In the rows, zero is written as 128.
Rotation paths and how fast each direction turns (degrees a step):
Each turn is a multiple of 5 degrees from 10 to 175, or 0.
Rotation 1:
[131 142 129 124 121 130 139 129 121 133 132 130 127 137 131 127 126 136
 132 134]
[125 137 137 127 122 136 126 134 121 142 126 130 128 124 130 134 119 127
 124 128]
[125 134 128 132 125 126 139 123 121 137 133 118 123 130 119 135 122 130
 126 123]
[131 139 132 127 124 140 133 123 130 138 125 128 119 127 130 126 128 140
 132 127]
[128 130 135 132 120 127 134 129 128 135 121 133 122 130 126 136 115 135
 118 124]
[129 134 126 129 124 128 138 121 119 138 133 133 124 138 126 124 118 132
 134 130]
[128 130 132 127 127 141 123 125 123 143 127 129 123 130 134 136 123 132
 123 130]
[125 135 131 136 122 127 131 117 122 129 128 119 125 136 121 134 119 134
 121 126]
[136 138 129 129 127 140 133 125 121 133 124 129 123 130 125 120 123 139
 130 134]
[132 132 136 129 123 129 132 136 122 134 125 129 126 134 132 140 120 135
 118 132]
Directions:
[129 131 123 130 124 134 130 130 127 128 128 128 126 131 128 129 127 125
 126 125]
0
[130 129 129 130 128 130 129 126 132 124 124 124 125 126 125 127 131 133
 127 127]
80
Rotation 2:
[136 125 126 138 139 123 128 117 131 128 142 136 126 128 127 125 128 131
 116 135]
[137 125 120 136 129 127 129 123 118 131 141 138 132 135 128 124 127 133
 117 131]
[136 124 129 133 136 123 130 119 126 127 142 134 125 129 132 126 128 130
 116 142]
[137 126 121 141 132 125 129 122 126 129 142 139 129 129 125 125 127 133
 116 128]
[136 126 124 131 133 124 128 120 119 131 140 134 128 136 133 124 128 131
 116 140]
[138 122 129 140 134 127 129 124 128 125 144 137 128 126 126 126 128 131
 115 134]
[135 128 119 134 130 120 131 118 122 132 139 135 129 134 130 125 125 134
 116 133]
[138 121 129 135 139 128 126 122 124 129 142 136 127 131 129 125 132 129
 118 139]
[135 128 123 139 126 125 133 122 124 127 143 136 127 129 127 125 123 136
 114 133]
[136 126 123 134 140 120 126 117 125 132 140 134 128 134 131 126 130 130
 117 136]
Directions:
[128 130 122 128 131 125 126 125 128 132 126 128 131 131 127 127 129 127
 129 123]
130
[127 131 125 126 121 127 131 128 124 129 127 127 128 131 130 128 124 131
 126 128]
155
Rotation 3:
[128 140 121 135 124 137 131 133 135 127 126 127 131 136 138 135 131 132
 128 127]
[127 134 123 127 125 142 135 134 138 121 122 128 125 134 134 131 135 130
 123 133]
[125 140 126 132 128 131 128 134 134 117 123 128 130 141 133 132 131 134
 122 131]
[126 143 123 129 121 137 131 137 132 124 128 129 130 138 136 133 127 126
 127 132]
[126 133 125 126 123 135 133 138 133 117 123 126 123 138 134 134 131 130
 127 137]
[125 138 124 135 124 128 128 136 131 120 125 125 128 140 137 137 130 134
 129 130]
[129 137 121 130 122 140 135 135 135 127 125 127 127 134 139 137 132 129
 130 130]
[126 133 124 130 128 136 133 133 137 118 121 126 125 135 134 132 136 135
 123 133]
[126 143 124 134 127 133 129 134 134 122 126 130 133 139 136 133 131 133
 124 129]
[127 138 124 125 122 141 134 137 134 122 126 129 128 136 136 130 130 125
 124 134]
Directions:
[128 131 128 127 131 131 128 126 131 127 127 131 132 128 126 124 129 128
 122 127]
55
Rotation 4:
[117 126 115 118 124 119 116 126 120 132 125 133 127 132 127 122 128 129
 123 126]
[132 126 126 116 127 114 122 132 124 138 130 134 132 128 125 130 130 116
 125 125]
[119 127 122 129 130 122 125 131 112 139 133 126 134 121 125 133 138 122
 126 131]
[115 123 113 122 127 125 123 130 126 136 131 129 127 129 120 118 135 125
 125 125]
[131 124 120 122 129 123 124 134 130 136 135 140 129 127 121 131 135 115
 130 124]
[122 128 116 133 129 131 121 132 116 131 130 133 134 118 127 134 136 120
 132 130]
[121 123 111 121 127 127 116 126 127 129 127 136 134 127 124 117 129 129
 129 130]
[133 127 121 119 130 120 118 128 127 130 131 143 136 129 123 137 128 121
 126 128]
[123 130 119 129 127 125 119 130 110 129 124 128 139 123 127 136 130 121
 123 129]
[123 122 116 120 127 120 121 126 122 135 126 126 138 130 122 117 129 126
 121 130]
Directions:
[132 128 129 123 130 127 127 131 132 130 126 129 129 129 127 122 126 128
 129 129]
125
[126 132 127 130 134 130 126 132 125 129 124 125 128 127 128 128 130 130
 128 131]
120
Rotation 5:
[129 129 127 118 141 129 135 116 130 126 134 134 128 126 128 126 140 126
 122 132]
[126 127 129 127 139 129 133 123 132 137 137 134 123 122 126 129 131 139
 117 130]
[122 120 125 120 134 129 125 125 129 127 139 134 122 122 116 126 124 131
 120 130]
[128 130 124 115 135 131 126 120 134 124 135 133 132 119 121 128 134 124
 123 132]
[127 132 128 117 139 130 132 120 136 138 132 130 131 128 125 127 133 135
 119 132]
[123 124 129 119 140 125 125 125 130 128 130 131 124 130 118 127 124 139
 116 130]
[127 129 126 121 140 125 126 125 134 118 133 134 129 118 116 131 127 126
 121 127]
[127 133 128 120 140 126 135 121 142 133 135 132 132 125 123 122 131 124
 126 127]
[126 127 129 117 140 121 131 121 131 130 132 134 122 133 127 119 130 134
 118 128]
[127 126 126 125 144 128 129 125 124 120 134 136 124 121 123 128 130 134
 117 123]
Directions:
[126 131 126 131 129 133 130 129 129 133 130 128 130 129 127 127 125 129
 128 123]
125
[127 131 130 125 127 129 132 129 131 130 127 127 124 133 132 131 131 128
 126 128]
100
[131 126 123 128 130 128 129 127 128 129 127 121 127 127 127 127 128 125
 123 128]
0
[130 128 128 127 131 130 133 128 129 126 128 126 132 127 127 131 133 127
 133 128]
110
Rotation 6:
[133 118 128 119 127 129 139 137 130 136 125 129 121 131 110 127 122 127
 127 126]
[129 125 117 119 129 126 130 138 130 135 119 132 119 133 113 123 125 125
 122 130]
[128 120 134 113 127 122 123 136 129 133 117 133 120 129 116 122 125 125
 124 131]
[122 123 133 114 133 123 128 137 127 135 124 129 125 140 113 121 127 125
 127 128]
[124 124 130 115 133 121 126 138 124 137 120 129 126 138 123 123 133 124
 115 133]
[128 117 143 115 132 124 132 136 123 135 124 126 128 133 123 127 132 123
 118 131]
[129 120 129 119 137 129 141 136 125 139 128 124 129 139 120 128 132 124
 120 131]
[135 119 126 119 133 128 139 137 128 138 120 127 122 128 126 128 133 124
 114 137]
[136 116 133 117 132 131 142 136 130 137 123 129 121 126 117 128 126 128
 127 132]
[132 125 120 119 132 127 139 140 131 138 122 130 121 133 114 125 126 131
 128 135]
Directions:
[130 125 134 126 125 127 126 127 128 127 125 129 126 122 131 128 128 128
 126 129]
130
Rotation 7:
[130 131 126 120 119 138 136 115 129 118 126 128 139 130 133 125 125 136
 127 127]
[127 131 126 117 125 139 137 114 130 119 123 129 139 129 132 121 126 130
 130 124]
[124 128 127 115 128 136 138 118 129 121 125 131 141 127 132 116 131 127
 131 123]
[124 121 127 116 126 131 137 121 126 121 130 131 141 127 131 114 133 130
 130 123]
[127 118 125 119 120 128 136 122 124 121 133 131 141 127 132 116 130 135
 127 126]
[131 119 122 121 118 130 135 117 125 122 133 131 140 126 136 120 126 137
 125 130]
[133 127 121 121 119 135 136 115 128 126 128 131 139 125 137 122 123 136
 127 132]
[131 131 123 119 122 139 138 116 130 128 125 132 139 126 136 120 127 134
 129 129]
[128 135 127 117 123 137 139 120 129 127 124 133 138 127 133 115 133 134
 131 125]
[125 130 129 117 120 136 137 123 126 122 126 132 139 131 130 114 136 136
 130 123]
Directions:
[129 131 126 128 131 132 128 124 131 129 125 127 128 126 130 131 123 125
 129 129]
60
Rotation 8:
[132 123 123 128 142 121 132 137 128 123 137 135 124 132 119 134 122 125
 132 133]
[136 126 124 129 142 127 136 136 124 123 128 134 122 124 125 126 120 121
 134 134]
[128 124 124 127 137 124 134 133 125 122 131 135 118 126 120 133 116 119
 133 124]
[133 127 128 125 145 120 133 136 129 121 128 133 124 128 126 130 121 124
 134 123]
[131 130 128 127 143 128 137 127 129 124 127 131 120 125 128 127 115 118
 132 125]
[129 129 128 125 142 123 134 127 135 124 134 132 122 134 123 134 116 122
 130 120]
[135 133 128 128 148 125 136 127 135 126 134 130 127 132 129 127 118 124
 131 129]
[131 131 124 129 139 131 137 123 133 128 136 130 120 130 124 130 114 118
 127 131]
[132 128 124 128 142 123 132 130 133 125 140 132 126 136 121 133 122 125
 128 133]
[136 128 123 130 143 130 136 132 128 126 135 131 124 127 124 126 119 122
 130 139]
Directions:
[128 132 131 127 130 128 129 123 133 130 129 126 129 131 131 127 126 128
 127 124]
35
[124 126 127 127 125 125 126 127 129 127 131 129 126 131 124 133 127 128
 127 124]
135
Rotation 9:
[121 127 131 130 130 125 126 128 127 128 118 134 129 141 115 128 119 137
 128 120]
[120 126 132 135 125 129 132 139 126 134 115 137 116 134 124 133 127 128
 126 130]
[130 127 130 130 132 119 128 135 125 130 121 133 124 131 112 136 117 132
 131 118]
[118 123 139 138 128 122 131 129 122 127 114 127 120 134 121 131 124 131
 128 133]
[127 117 130 125 127 125 124 133 126 126 115 138 122 132 124 137 118 134
 132 118]
[129 126 131 136 127 117 136 133 122 125 123 135 115 132 120 137 123 131
 128 136]
[131 116 136 125 129 123 126 125 120 130 119 127 123 131 116 133 121 131
 139 123]
[123 119 131 131 123 121 134 123 123 119 120 139 122 138 125 133 125 137
 126 133]
[135 116 127 122 123 126 129 133 122 132 122 136 114 133 118 133 127 128
 136 129]
[127 126 130 130 127 118 140 119 120 127 127 132 125 137 114 133 124 137
 131 131]
Directions:
[128 129 128 130 128 128 125 131 127 126 127 126 123 129 128 122 130 128
 128 134]
160
[134 132 127 130 128 129 127 126 127 126 125 128 131 127 131 126 131 125
 126 127]
0
Rotation 10:
[129 133 126 130 123 122 140 121 128 139 117 127 142 138 135 131 123 124
 131 127]
[128 133 126 129 123 120 135 117 128 137 116 130 145 136 130 128 124 125
 129 129]
[128 133 131 129 126 117 132 116 126 139 118 129 145 130 128 125 125 125
 127 128]
[129 136 134 132 129 117 131 117 123 140 121 124 143 129 126 125 126 127
 127 125]
[129 139 134 134 130 118 133 121 121 140 122 119 141 131 127 127 126 129
 128 121]
[130 141 131 132 127 120 135 124 125 138 122 118 139 137 127 130 124 130
 130 118]
[129 142 129 129 122 120 135 125 131 135 120 119 138 137 127 130 123 130
 131 120]
[127 141 130 126 119 120 136 122 134 136 116 121 138 135 128 128 124 128
 132 125]
[128 140 132 126 122 120 136 119 134 139 116 122 136 129 132 126 125 127
 132 130]
[128 136 134 129 126 121 139 119 129 141 116 122 136 127 134 127 127 126
 132 132]
Directions:
[128 133 130 126 126 128 128 130 131 127 128 122 124 127 126 128 128 130
 130 125]
35
[128 129 133 130 132 128 128 126 125 131 129 126 126 122 129 126 130 128
 128 130]
60
